cols: H A T J B
(103): [142  92 129 131  66]
(25): [118 127 117  80 105]
(58): [ 96 115 100 122  88]
(157): [107  77 109  96  77]
(85): [121 104 110 120  69]
(120): [150 119 152  78  99]
(82): [135 115 120 107  74]
col: [ 66 105  88] | B
col: [117 100 109] | T

cols: N E V F Q P
(2): [193 100  96  93  99 141]
(56): [128 123 124 127 136 125]
(117): [128 123 124 127 121 125]
col: [193 128] | N
col: [141 125] | P
col: [ 99 136] | Q
col: [100 123] | E
col: [124 124] | V

cols: S G C D Y M L W X
(53): [142 121 104 144 148 107 133 148 115]
(69): [168 103  63 151 170  91 157 177 102]
(34): [126 134 151 121 105 145 147 133 110]
(122): [126 134 151 121 105 145 147 133 165]
col: [133 157] | L
col: [121 121] | D
col: [170 105 105] | Y
col: [157 147 147] | L
col: [104  63 151] | C
col: [148 177] | W

cols: zuf zud lado Sonu dile big Kosi
(86): [183 181 192  81  75 193 188]
(57): [194 153 182  86  87 185 187]
(13): [123 112 119 150 145 114 118]
(118): [102 113 104 151 152 101 105]
col: [185 114 101] | big
col: [192 182] | lado
col: [112 113] | zud
col: [118 105] | Kosi
col: [183 194 123] | zuf

cols: R U Z K
(54): [120 155  88 112]
(77): [136 195  99 132]
(145): [123 106 146 115]
(72): [123 106 147 108]
(46): [136 195  82 132]
col: [132 115] | K
col: [155 195 106] | U
col: [ 99 146 147  82] | Z

cols: Mab tem tar zeka
(158): [163  99  81  75]
(62): [110 137 147 146]
(19): [143 109 102  99]
(105): [107 139 150 148]
(41): [143 119 108  69]
(22): [143 119 108 104]
(64): [143 114 115 108]
(97): [114 132 148 143]
col: [148  69 104 108] | zeka
col: [109 139 119 119 114] | tem

cols: Rig luren pokod puvi
(107): [136 179 103 162]
(81): [109 170 136 173]
(30): [109 170 136 165]
col: [136 109] | Rig
col: [109 109] | Rig

cols: tose ravog serod vivep filep Numi
(137): [ 99 133  70 115 111 116]
(29): [ 99 133  86 115 111 116]
(98): [116  98  99 111 147 125]
(55): [130 151 169  87  94  90]
(119): [114 124 140 135 121  84]
col: [116 125  90  84] | Numi
col: [130 114] | tose
col: [90 84] | Numi
col: [133 133] | ravog
col: [111 111] | filep
col: [ 99 169] | serod
col: [111 147] | filep

cols: refar dubol tolu kado
(7): [132 169  88 161]
(121): [188 169 163  84]
(109): [ 88 153 148 170]
(136): [182 154 108 168]
(130): [ 96 132  92 157]
col: [188  88 182  96] | refar
col: [182  96] | refar
col: [188  88 182] | refar
col: [161  84 170] | kado

cols: Pugom miper zogaz meb
(144): [114  64  84  76]
(125): [119  77  98 104]
(153): [ 74 183 105 126]
(127): [ 77 182 105 129]
(84): [113  65  86  74]
(42): [113  68  84  74]
(152): [ 69 174 134 110]
(6): [117  75 100  99]
(147): [113  64  87  70]
(114): [ 70 173 132 112]
col: [114 119] | Pugom
col: [119  74  77 113 113  69 117 113] | Pugom
col: [126 129] | meb

cols: nupak zeg zimu Foguf vele fuf Nedi
(83): [132 128 160 130 131 128 131]
(88): [137 123 194 122 130 127 134]
(70): [128 128 124 112 125 130 120]
col: [128 123] | zeg
col: [194 124] | zimu
col: [131 130] | vele

cols: vitab lufo gusi dake noz Nonaf dapaz felub fem
(9): [168 106  90  87 178 167  75 122 150]
(35): [139 115  76  89 169 154  63  99 113]
(11): [119  77 109 156 166 116  78  99 122]
(37): [155 160 132 125 143 165 110 139 161]
(110): [143 133 116 155 122 153 151 113 135]
col: [169 166 143] | noz
col: [139 113] | felub
col: [109 132] | gusi
col: [165 153] | Nonaf

cols: bola kobu viv kag lezum buf tuv Beru
(181): [131 115 131 122 115 138 138 114]
(154): [107 141 106 144 131 136 107 138]
(91): [135 125 133 120 112 132 135 116]
(116): [101 142 100 149 137 138 102 142]
(27): [114 126 116 137 134 133 118 133]
(124): [128 126 127 125 127 120 113 131]
(183): [149 137 144 114 105 116 137 113]
(32): [133 113 133 120 112 133 139 113]
(96): [ 74 163  73 179 155 152  76 166]
(196): [108 133 109 142 134 135 110 137]
(108): [128 126 127 125 115 129 128 119]
col: [120 149] | kag
col: [122 144 120 149 137 125 114 120 179] | kag

cols: dus Misa dil vilor gerat Kifo zupez zote Pip fule
(12): [107 105 189  88 160  94 144 178 159 113]
(28): [107 105 189  88 160  94 144 148 120 149]
(129): [107 105 189  88 160  94 144 178 117  87]
q: [107 105 189  88 160  94 144 178 159 113] | (12)
q: [107 105 189  88 160  94 144 148 120 149] | (28)
col: [148 178] | zote
q: [107 105 189  88 160  94 144 178 117  87] | (129)

cols: bel Sef Mok gezet
(156): [129 126 152 128]
(87): [130 125 118 128]
(149): [129 126 158 129]
(51): [127 128 140 128]
(186): [129 126 140 128]
(59): [132 123 111 127]
(40): [128 125 116 128]
(66): [130 126 194 129]
(159): [128 128 148 129]
col: [152 118 158 140 140 111] | Mok
col: [125 126 128 126] | Sef
col: [128 127 128 129 129] | gezet
col: [129 127 129 132 128] | bel
col: [126 128 126 123 125] | Sef
col: [129 128] | gezet
col: [128 128 129 128] | gezet

cols: Raveb sur Kig fezon
(23): [151 125 127 145]
(126): [145 123 126 119]
(134): [134 115 131 124]
(89): [160 125 123 140]
(101): [177 110 167 180]
(80): [153 128 128 142]
(48): [148 133 125 148]
(140): [140 119 129 116]
(139): [153 107 125 147]
col: [125 129 125] | Kig
col: [123 167 128 125 129 125] | Kig
col: [124 140 180 142] | fezon
col: [119 124 140 180] | fezon

cols: Kes fur gad kuriv pek sulo
(102): [109 163  92 147 135 113]
(106): [159  80 126 144  85 170]
(73): [133 138 136 137  97 119]
(123): [129  90 170 121 128  74]
(68): [101 101 155 145  86 155]
(99): [101  92 125 151  98  60]
(21): [119 142 101 138 141 162]
col: [138  90] | fur
col: [ 92 126] | gad
col: [135  85  97 128  86  98] | pek
col: [109 159 133 129 101 101] | Kes
col: [145 151 138] | kuriv

cols: Vozo muf guz vam pev sop dama
(50): [130 165 149 148 131 160 124]
(20): [131 139 112 142 147 134 179]
(31): [104 132 162 127 138 145 152]
col: [160 134] | sop
col: [131 104] | Vozo
col: [124 179] | dama

cols: fike zin kibad zesus gagi Radin
(188): [172 179 173 170 115 108]
(184): [ 74  71  68  74 134 154]
(146): [166 168 167 163 122 107]
(166): [ 79  74  72  75 134 157]
(36): [ 80  75  70  77 130 154]
(15): [ 83  81  75  78 132 149]
(135): [ 83  81  75 176 121 102]
(209): [166 160 167 166 123 106]
(179): [ 78  74  73  79 130 156]
(151): [ 81  78  72  77 133 154]
(141): [ 81  78  72  77 131 152]
col: [163  75  77  78 176 166  79  77] | zesus
col: [134 122 134 130] | gagi
col: [154 152] | Radin

cols: zafu sel doso mebi tuta gat
(148): [107 188  97 146  96 135]
(14): [170  95 176 163 176 163]
(74): [133 134 149 100 161 140]
(143): [114 151 103 148 125 126]
(75): [172 103 157 144 172 108]
(17): [111  86 102 173 107 140]
col: [172 107] | tuta
col: [140 126 108] | gat
col: [107 170 133 114] | zafu
col: [100 148 144] | mebi
col: [170 133] | zafu
col: [176 161 125 172 107] | tuta

cols: siki kav luvid piga Sati munib Daro Dufe
(47): [139 149 135 135 127 103 122 136]
(138): [111  69 128 135 148 136 127 125]
(132): [146 156 142 164 133  96 130 126]
(24): [106 149 135 120 144 131 123 100]
col: [149  69] | kav
col: [136  96 131] | munib
col: [148 133 144] | Sati
col: [139 111 146] | siki
col: [ 96 131] | munib

